One turn moves each row of this set onto another row. After a few examples, where does it send each row asked below?
Z_110: -27.9 13.7 0.4 12.5 16.0 -9.4 -20.8 -15.7 -0.5 12.1 -7.3 10.8 -0.7 20.4 5.7 17.9 -10.0 -9.7 -13.9 -4.5 9.4 16.1 -16.0
Z_607: -18.3 6.9 -3.8 10.9 13.7 -2.5 -23.3 0.5 1.7 14.2 -8.6 16.5 -6.2 19.5 -7.1 17.2 -20.3 2.2 -13.4 -8.7 18.7 10.9 -19.9
Z_891: -16.8 9.1 10.9 1.0 -19.9 -10.4 -11.9 -21.8 2.0 -13.7 8.2 -8.1 4.4 -0.9 -18.0 -7.4 -20.9 14.0 -7.6 4.8 26.7 17.6 -30.3
Z_916: -9.6 12.2 10.0 2.5 -21.1 -10.6 -15.1 -13.4 2.2 -8.9 9.3 -12.6 -0.4 -7.4 -7.8 -7.1 -23.1 16.6 4.1 5.6 27.7 11.9 -27.0
Z_130: -10.2 3.3 7.9 -2.3 -12.9 2.8 2.8 -5.6 -9.2 -12.6 -8.3 -0.1 16.3 -4.4 -23.8 0.9 -3.5 10.5 -11.0 -12.5 16.5 21.7 -15.0
Z_472: -12.3 26.7 2.7 -15.9 -4.3 -17.4 -13.5 -9.9 10.3 16.2 -24.8 2.1 -7.6 12.3 -13.9 7.5 -8.0 -4.6 -10.8 -3.3 20.4 -1.5 -10.3
Z_957: -18.4 -3.0 23.4 8.0 -17.2 -3.8 -9.9 -4.2 -2.1 -16.6 -2.0 -12.1 10.0 0.9 -14.0 -7.2 -24.5 7.0 10.1 -6.4 19.3 6.9 -5.7
Z_379: -24.6 30.1 15.1 -2.8 -5.1 -17.9 -13.8 -7.5 7.6 21.2 -17.6 -3.0 -11.7 12.4 -9.7 15.4 -6.8 -6.0 -6.0 9.7 11.2 1.1 -7.9
Z_112: -15.5 -7.0 23.0 5.6 -20.7 2.6 -11.6 -0.7 -0.5 -11.1 6.0 -4.2 5.2 2.5 -10.2 -4.1 -24.0 9.5 6.7 0.6 24.0 11.8 -6.0
Z_838: -18.7 26.0 9.5 -14.8 -1.8 -12.5 -3.6 -9.2 11.6 23.7 -15.6 -12.3 3.6 15.7 -15.8 8.3 -13.7 2.5 -15.7 3.6 5.4 -0.4 -16.3
Z_844: -7.0 -8.1 18.4 8.1 -10.5 5.0 -9.8 2.0 -0.8 -10.6 2.7 -9.9 8.7 5.3 -8.8 5.4 -24.0 9.6 7.7 -7.4 21.1 9.4 1.6
Z_308: -17.4 2.7 18.1 11.9 -9.5 2.1 -1.7 -4.0 -11.8 -18.0 -8.2 -2.2 12.1 -9.6 -17.6 -0.9 -11.3 10.4 2.5 -14.8 17.9 18.1 -18.3
Z_965: -14.0 31.1 -2.4 2.9 -16.7 -22.5 -5.7 -0.8 -6.3 4.8 -0.5 -11.3 -4.5 27.5 8.2 10.1 -20.5 -7.0 -11.2 -1.9 6.4 9.6 -3.8
Z_881: -4.7 10.6 12.1 3.9 -8.8 3.6 2.3 -7.0 -6.6 -11.1 -10.7 -1.9 8.1 -13.1 -16.0 7.8 -1.2 13.2 -3.4 -10.8 21.0 20.8 -20.4
Z_58: -16.6 20.5 -6.1 0.8 0.7 -33.2 -12.0 -10.2 -3.7 -5.8 -2.1 -2.3 -5.6 22.5 11.9 6.2 -24.0 -7.2 -11.9 -14.7 17.6 11.5 -9.0
Z_437: -24.2 21.9 -3.8 -3.5 -1.0 -25.1 -18.3 -13.7 0.8 5.3 -7.4 -4.9 8.1 24.9 12.0 7.5 -8.9 -14.8 -10.4 -4.6 7.7 3.8 -5.4
Z_55: -14.4 -13.0 18.0 3.3 -13.6 1.2 -10.8 -5.2 -1.0 -6.7 3.9 -6.1 5.9 6.6 -18.3 -4.2 -28.5 6.9 2.4 -1.8 17.7 15.2 2.6
Z_560: -24.3 9.8 0.3 9.8 14.2 -1.9 -10.0 0.5 -2.8 23.1 -1.4 2.5 1.8 17.4 -8.0 14.5 -24.6 8.1 -18.7 -2.1 0.5 15.3 -25.4
Z_37: -13.6 34.8 7.3 -0.2 -11.1 -6.5 -7.3 -7.6 4.9 24.8 -16.6 -0.1 -16.2 14.9 -12.7 14.5 -10.9 -0.5 -10.2 9.3 10.2 9.2 -14.3
Z_648: -19.9 21.0 2.6 20.3 2.4 0.9 -8.3 0.4 -2.7 10.3 -2.0 5.7 -4.2 29.6 -0.9 27.8 -16.6 0.5 -17.1 -3.7 9.7 17.4 -18.9
Z_702: -21.6 20.5 4.5 -1.0 5.1 -27.8 2.8 -12.1 -4.1 2.3 1.6 -16.4 1.2 21.4 6.5 7.5 -26.8 -2.3 -16.0 -8.6 1.2 15.2 -10.2
Z_289: -11.5 2.5 19.0 2.9 -16.9 5.8 2.5 -0.4 -8.3 -15.0 -7.6 1.4 11.5 -7.3 -15.1 2.1 -3.5 10.4 -2.2 -10.2 21.3 19.7 -12.2
Z_961: -24.2 26.4 0.2 5.7 -4.7 -30.9 -8.6 2.5 -12.2 3.8 -4.3 -6.8 -1.4 18.8 11.8 11.8 -12.9 -10.1 -8.9 -5.9 3.5 10.8 -3.1
Z_800: -16.1 10.8 16.1 3.9 -24.5 -6.0 -8.7 -11.7 -3.5 -16.0 5.4 -2.8 4.0 -7.8 -10.6 -7.4 -13.9 14.3 -0.3 2.9 27.4 17.3 -30.4
Z_295: -29.7 20.9 2.7 18.3 6.8 -8.1 -19.8 3.6 -1.2 12.3 -4.3 8.9 0.2 20.7 -1.7 25.5 -9.1 0.6 -14.7 0.6 10.4 9.7 -26.1
Z_832: -22.3 22.6 -1.2 -4.8 1.3 -12.8 -23.4 -13.5 4.0 26.9 -18.0 5.9 -3.1 11.2 -4.0 5.7 -4.6 -8.4 -8.1 5.1 7.9 5.2 -12.3
Z_220: -19.4 9.1 16.9 7.2 -18.8 -4.5 -13.9 -10.2 -1.6 -10.6 -2.1 -6.3 6.4 -10.5 -18.9 -10.3 -17.1 14.5 4.5 0.8 23.7 9.6 -30.0

Z_37 -> Z_965
Z_560 -> Z_838
Now these:
Z_832 -> Z_437
Z_55 -> Z_130
Z_881 -> Z_916
Z_607 -> Z_472
Z_112 -> Z_289
Z_220 -> Z_957
Z_961 -> Z_295

